Each row is where one point has got to under a steady rotation. How many ticks took it there?
The counts run from 0 to 259.
+2.41 -0.02 +0.49 -0.44 +0.90 +3.65 +0.51 +3.05 +0.14 +0.48 -0.33 -1.61 +0.33 +2.52 +0.24 +0.13 +0.10 +2.09 -1.23 +0.32 +1.21 +5.86 -0.51 -0.27 -1.89 -0.96 -1.75 -1.65 -2.87 -2.03 +0.01 +2.09 +1.12 -0.10 -0.43 -2.88 +0.75 +3.34 +1.36 => 37
+2.95 -0.16 +0.25 +0.61 +2.06 +4.07 +0.68 +4.07 +1.76 -0.23 -1.31 +0.47 +0.92 +0.61 +1.07 -0.19 +3.49 +2.09 -0.17 +0.22 +0.64 +2.80 -1.03 -0.55 -1.64 -3.16 -1.52 -0.72 -2.16 +0.59 +0.72 +2.09 -0.96 +0.23 +1.15 -3.32 +2.85 +3.35 -1.28 => 36
+2.16 -1.12 +2.55 +2.30 -0.11 +0.65 +2.98 -2.34 +3.20 +1.30 +1.02 -0.10 +1.40 -1.31 -0.55 +1.00 +2.11 -0.48 -1.93 +1.49 -2.28 -0.75 +0.70 +0.96 +1.15 +0.02 -1.47 -2.97 -2.73 -4.30 +2.10 +4.48 +0.31 -0.18 -1.81 -0.37 -0.76 -2.87 +0.42 => 251
-2.45 +1.87 -0.30 -1.32 -0.09 -3.39 -1.52 +1.71 -2.43 -0.80 -2.89 +0.40 +2.23 -0.57 +2.26 -0.76 -1.79 +2.43 -0.60 +1.26 +0.00 +1.91 -3.15 +1.00 +1.01 +0.76 -0.02 +2.05 -2.98 +0.97 -2.12 -1.30 -1.49 +1.82 +2.98 -3.11 +0.64 +1.11 +0.29 => 62
-1.97 +5.03 -1.65 -2.63 -0.01 -2.50 -0.96 -1.21 -2.41 -2.69 -0.95 +2.02 -2.06 +1.22 -1.18 -2.02 -4.63 -0.58 +0.51 +0.30 -0.28 +0.98 -0.78 -0.29 +0.72 +0.17 +0.31 +0.55 +1.73 -1.32 -2.05 -0.20 +0.07 +1.14 -1.61 +1.96 -2.30 -1.61 +2.12 => 134
-0.47 +2.17 -0.80 +1.21 -1.31 +1.20 -2.41 +0.99 -0.85 -3.30 -0.65 +0.96 -0.60 +2.04 -2.99 -0.90 +1.46 -0.83 +0.88 +0.31 +3.87 +1.46 -0.19 +1.73 +0.12 -1.35 +2.54 -2.04 -5.93 -1.98 -2.94 +2.74 +1.55 -0.76 +0.35 -1.48 +0.28 +0.74 +1.89 => 240
+4.15 -2.20 +0.18 -0.04 -0.74 -0.88 +0.65 -3.36 +2.52 -0.53 -1.98 +2.18 +1.79 -0.03 +1.18 +1.77 -0.16 -0.46 -0.64 +1.23 -1.24 +3.06 -1.35 -0.76 +0.29 -0.67 +2.25 +1.05 -3.32 -6.12 -0.15 +1.30 +1.29 +0.42 -1.01 +0.92 +0.14 -3.95 +2.98 => 184
+3.02 -3.35 -1.41 -0.64 -0.94 -0.77 -1.46 +1.43 +0.16 -0.12 -0.41 +0.77 +0.58 +0.68 +3.50 +3.08 +1.59 -2.91 +0.51 -4.30 +0.66 -3.20 -0.68 +1.23 -2.49 +2.77 -1.10 +2.38 -1.23 +2.09 -0.55 -2.07 +0.55 -2.12 -0.50 -1.79 +0.79 +0.76 -3.57 => 157
+2.56 -1.63 +0.65 -1.01 +0.24 +0.11 -0.69 +1.60 -1.52 +0.81 -0.97 -0.95 +1.90 +4.71 +1.00 +1.03 -2.23 +4.06 +3.07 +0.95 +1.19 +0.61 -1.45 +2.25 +0.57 +1.46 +1.40 -2.09 -1.02 -1.83 -1.71 -2.35 -1.43 +1.61 +0.11 -2.06 -2.89 +2.78 +0.39 => 214
+0.16 +1.06 +2.65 +0.29 -2.13 +0.05 +0.28 -0.62 -2.71 +0.67 +1.93 -1.79 +1.36 +1.90 -1.72 -3.66 -3.91 +3.52 +1.46 +3.25 +1.00 +0.83 +0.56 +0.50 +0.12 -0.69 +3.60 +0.82 +3.23 -2.39 -0.96 -1.50 -0.73 +2.03 -0.56 +1.33 -3.36 -1.34 -0.37 => 144
+2.09 -1.53 -3.11 -2.73 +0.44 +0.78 +1.50 +3.63 -1.07 -0.60 -0.45 +0.49 -0.59 +0.24 +2.22 +1.86 +4.43 -2.01 +1.11 -2.73 +0.20 +0.26 +1.61 +0.70 -2.29 +0.11 +0.31 +2.75 -2.20 +2.08 -2.56 -1.29 +1.08 -2.02 +1.35 -1.23 +2.88 +2.54 -3.10 => 26
+0.17 +0.29 +2.64 +1.40 -3.21 -1.20 -1.76 -0.65 -1.07 -0.97 +0.36 +1.80 -0.79 -1.05 +0.09 +0.83 +1.49 -3.08 -1.10 -2.33 +1.03 -4.52 +0.25 +3.68 +0.52 +0.47 +1.34 +0.95 -1.37 +2.49 +0.55 +1.78 +0.75 -3.19 -0.96 -1.15 -0.52 -0.51 -2.41 => 90
-6.04 +2.18 +1.61 +1.24 -0.14 -2.98 +1.82 -3.46 +0.96 +0.66 -0.37 +0.79 +0.83 -4.34 +0.52 -1.52 +0.03 +0.01 -1.33 +1.49 -2.28 -1.83 +0.10 -0.70 +0.95 -0.06 -1.32 +1.90 +0.22 +1.02 +0.95 +0.36 +0.20 -0.05 -0.06 +2.30 -1.68 -2.84 +4.52 => 125
-1.18 -3.14 -0.62 +0.76 -0.94 -0.67 -1.67 -0.44 -1.54 +1.66 +2.61 -2.48 -0.49 +0.65 +0.68 +0.44 -0.02 -1.74 -0.60 -4.17 +2.74 +0.38 +1.80 -2.13 -2.99 +0.27 -2.56 +4.09 -0.65 +4.86 +0.16 -3.16 +1.87 -2.61 +0.05 -0.81 -0.18 +1.49 -0.43 => 21
+0.06 -0.74 +0.20 -1.46 +1.08 -1.82 +1.86 -1.95 +0.60 +2.72 +0.07 -2.26 +0.64 -1.56 +0.73 +1.81 -2.70 +2.26 -3.42 +0.23 -0.74 +4.98 -0.20 -3.10 +0.06 +1.96 -4.01 +2.07 -1.19 -0.44 -0.09 -0.67 +0.80 +0.66 -1.35 +0.32 -1.02 -1.59 +3.53 => 123
+1.36 -1.30 -1.33 +0.04 +1.28 -1.31 +1.60 -3.24 +1.36 +1.01 +1.39 -0.31 -1.80 +0.76 -2.20 +1.69 -1.94 -1.32 -1.42 -1.03 -1.04 +3.50 +0.99 -1.29 +0.76 +0.93 -1.47 -1.45 -1.06 -3.30 -0.32 +1.63 +2.11 -0.30 -3.15 +2.42 -0.62 -2.56 +3.88 => 48
+0.34 +0.36 +2.37 -0.48 -1.50 +1.48 +1.90 -0.84 -0.19 +2.13 +2.02 -1.06 -1.96 -1.65 -0.62 +0.19 +1.05 -2.72 -1.96 -1.82 -0.66 -3.97 +2.95 +1.46 -1.96 +1.87 -0.85 +1.08 +1.69 +2.49 +0.78 +0.43 +2.08 -3.28 -3.60 +1.22 -3.58 -1.59 -2.14 => 226
+0.02 -0.58 +4.71 +3.24 -4.39 -0.39 -0.14 -1.74 -0.19 +1.54 +1.55 -0.53 +1.46 -0.72 +1.28 -0.64 -0.52 +0.54 -0.03 +1.08 +1.54 -4.79 -0.20 +1.99 -0.89 -0.53 +2.58 +1.00 +1.40 +0.48 +1.61 +0.29 -0.48 -1.66 -1.12 -0.24 -3.27 -1.15 -1.66 => 14
+0.85 +1.94 +1.00 +1.82 +0.82 +3.30 +1.62 +3.63 +1.87 -1.71 -0.78 +1.15 +1.40 -1.05 +0.08 -0.84 +5.99 +1.18 +0.64 +1.27 -0.32 -0.41 -0.48 +1.26 -0.82 -2.85 +0.78 -2.27 -1.77 +0.65 +1.27 +3.47 -0.56 +0.17 +1.38 -0.95 +1.86 +2.83 -1.30 => 35
+0.42 -0.98 +1.70 +3.06 -1.79 +1.04 -2.60 -1.88 -0.08 +0.62 +0.26 -1.14 +1.27 +1.73 -2.11 -1.23 -0.15 +2.23 +1.61 +1.14 +1.89 -3.55 +0.49 +1.69 -1.74 +0.13 +2.97 -1.05 +0.47 -0.53 +0.45 -3.22 +0.74 +1.53 -0.52 +1.35 -5.27 -2.47 +1.21 => 79
-3.82 -0.97 -1.09 -1.66 +2.03 -4.80 +1.11 +0.02 -1.10 -0.53 -1.39 +0.34 +2.35 -3.37 +2.95 +0.35 +0.44 +1.14 +1.41 +0.77 -0.33 +0.53 -0.19 -1.11 +1.31 -1.18 +0.05 +3.67 -0.72 -0.11 -1.59 -2.22 -1.17 +1.60 +3.71 +0.24 +2.43 -0.24 +1.34 => 127
+1.07 -2.62 -1.26 -0.81 +3.40 +0.60 +3.14 +1.69 +0.97 -0.34 +1.55 +0.13 +0.08 +0.83 +1.35 -0.22 +3.06 -2.37 +2.06 -2.11 -1.90 +0.62 +0.46 -0.95 +0.45 -3.63 -2.45 -3.68 -0.58 -1.23 +1.32 +2.03 -0.47 -0.07 -0.22 +0.03 +4.24 +0.87 -0.81 => 177
+4.28 -1.91 +0.25 -0.96 +0.31 -2.18 -1.95 +1.34 -2.66 -2.74 -1.07 +2.23 +1.37 +1.39 +3.28 -2.09 -2.37 -1.62 +1.42 -0.25 -0.03 -1.82 -3.50 +0.67 -0.10 -1.05 +0.32 +0.05 +1.41 -2.48 +0.45 -1.43 -2.60 +2.30 +0.72 -0.49 -0.34 -1.52 -4.46 => 6
-3.28 +0.11 -2.62 -2.86 +1.26 -4.04 +0.67 +0.32 -1.58 -1.09 -1.59 +0.11 +2.02 -1.32 +1.57 +0.38 -0.31 +1.38 +1.49 +0.83 -0.69 +2.36 +0.56 +0.84 +1.68 +1.34 +1.54 +2.38 -3.40 -1.59 -3.16 -1.60 -0.09 +2.16 +2.80 -0.47 +0.12 -0.44 +3.08 => 128
-0.40 -1.53 +0.09 +1.47 +2.25 -1.11 +1.90 +0.38 +2.89 +3.75 -0.62 +0.02 +1.83 -3.28 +0.53 +2.54 +2.46 +2.57 -2.93 +0.77 -5.36 -0.05 +0.10 +0.36 +0.92 +0.34 -3.84 +0.09 -0.66 +1.40 +3.14 -1.52 -0.48 -0.42 +1.37 -0.81 +0.28 +0.06 -0.33 => 121
+0.25 -3.05 -0.29 +2.68 +2.44 -1.09 +1.21 -1.08 +1.49 +0.96 +1.32 +0.07 +1.74 -0.24 -1.66 +1.77 +2.98 -0.28 -1.23 -1.07 -2.80 -1.40 -0.79 +1.94 +2.28 -2.11 -2.23 -5.28 -3.18 -0.50 +2.40 +1.38 +0.13 -0.58 +2.17 -1.26 +3.01 +0.88 -0.65 => 45
+2.63 -0.03 -0.40 -3.45 -1.05 +1.09 +3.87 +2.76 -2.19 +0.70 +2.42 -1.36 -2.94 +0.63 +0.29 +1.12 +0.57 -1.19 -1.08 -0.61 +1.46 +2.18 +3.40 +1.79 +0.64 +2.91 +1.58 +2.65 -0.68 +0.11 -2.52 +1.21 +3.26 -2.57 -1.61 +0.06 -0.60 +1.34 -2.02 => 93
-5.38 +0.20 +0.68 +0.83 +1.76 -3.69 +1.36 -1.59 +0.86 +0.05 -0.38 +1.73 +1.63 -4.75 +2.89 -1.02 +1.10 -0.74 +0.66 +0.28 -2.32 -1.82 -1.68 -0.94 +0.52 -2.20 -0.85 +3.30 +0.47 +2.08 +0.72 -0.91 -0.91 +0.73 +2.30 +1.41 +1.19 -2.13 +1.13 => 126
+2.18 +1.87 +1.06 +0.41 -0.15 +1.69 +2.20 -0.09 +0.33 -1.22 +2.83 +1.15 -2.78 +2.56 -3.57 -1.14 -0.83 -0.53 +0.18 +0.62 +0.19 +4.38 +0.68 -0.26 +1.08 -2.55 +0.85 -2.77 +0.86 -2.17 -0.42 +3.63 +2.25 -1.72 -3.07 +2.73 +1.03 +0.05 +1.52 => 245
+0.54 -1.53 +3.74 +1.91 -0.47 -1.04 -1.71 +0.58 -0.06 +2.08 +1.84 +0.83 -0.75 +3.40 +2.61 -0.01 -4.35 -0.14 +2.20 -2.33 +0.35 -2.99 -2.17 -0.01 -0.62 -0.52 -2.66 -0.82 +4.46 +3.71 +2.39 -2.87 -1.70 -1.55 -1.32 -0.10 -0.99 +1.25 -1.48 => 217
-2.99 +4.94 -0.87 -0.04 +0.14 -2.15 -0.81 -0.51 -2.06 -2.92 -1.28 +4.27 -1.43 -0.23 -2.53 -2.71 -1.00 -0.50 +1.37 +1.02 -1.91 -2.39 -0.93 +1.85 +1.09 -0.78 +1.87 -0.51 +1.97 -0.35 -0.14 -0.52 -0.22 +1.33 +0.20 +2.94 -1.84 -1.38 +0.12 => 135
-3.61 -0.12 +0.88 +4.02 +0.62 -1.91 +0.30 -3.39 +3.01 +1.55 -0.27 +0.47 +1.32 -2.81 -3.04 +1.26 +1.92 +3.09 -0.20 +1.25 -1.55 -0.14 +1.27 -0.99 +0.48 -0.87 +0.56 -0.35 -0.86 -0.01 +1.63 -1.13 +2.03 -0.78 +0.31 +2.54 -1.85 -1.86 +5.18 => 256
-3.33 +3.72 +2.04 -1.11 +0.02 -2.18 -0.22 +0.36 -0.28 -0.69 -1.13 +0.81 -0.76 +0.09 +0.04 -0.85 -1.88 +0.23 -0.46 +0.77 -1.77 -1.42 -1.32 +3.62 +2.24 +3.39 -1.97 -2.83 -2.69 +0.04 -1.17 +2.90 -1.85 +1.20 -0.17 -2.97 -2.81 +0.59 +0.53 => 64
+3.00 -4.37 +2.86 +1.46 -0.85 -0.05 -2.26 -0.09 -0.17 +1.20 -1.61 +0.52 +2.56 +1.84 +4.87 -0.36 +0.11 +0.28 +3.36 -0.72 +0.71 -4.69 -3.34 +0.44 -2.91 -0.68 -0.90 +1.10 +0.34 -0.13 +1.67 -2.34 -2.60 +1.22 +0.89 -2.34 -1.30 -0.05 -3.01 => 81
-3.34 -1.64 -0.43 +4.26 +1.28 -2.32 -1.00 -3.04 +1.65 +1.70 -0.56 +0.67 +2.61 -2.78 -0.44 +1.27 +2.55 +0.96 -0.63 -0.38 -1.84 -1.23 -0.60 -1.43 -0.03 -1.77 -1.44 -0.05 -2.11 +2.66 +2.18 -1.49 +0.65 -0.12 +1.88 +1.03 +0.36 -1.60 +2.83 => 257
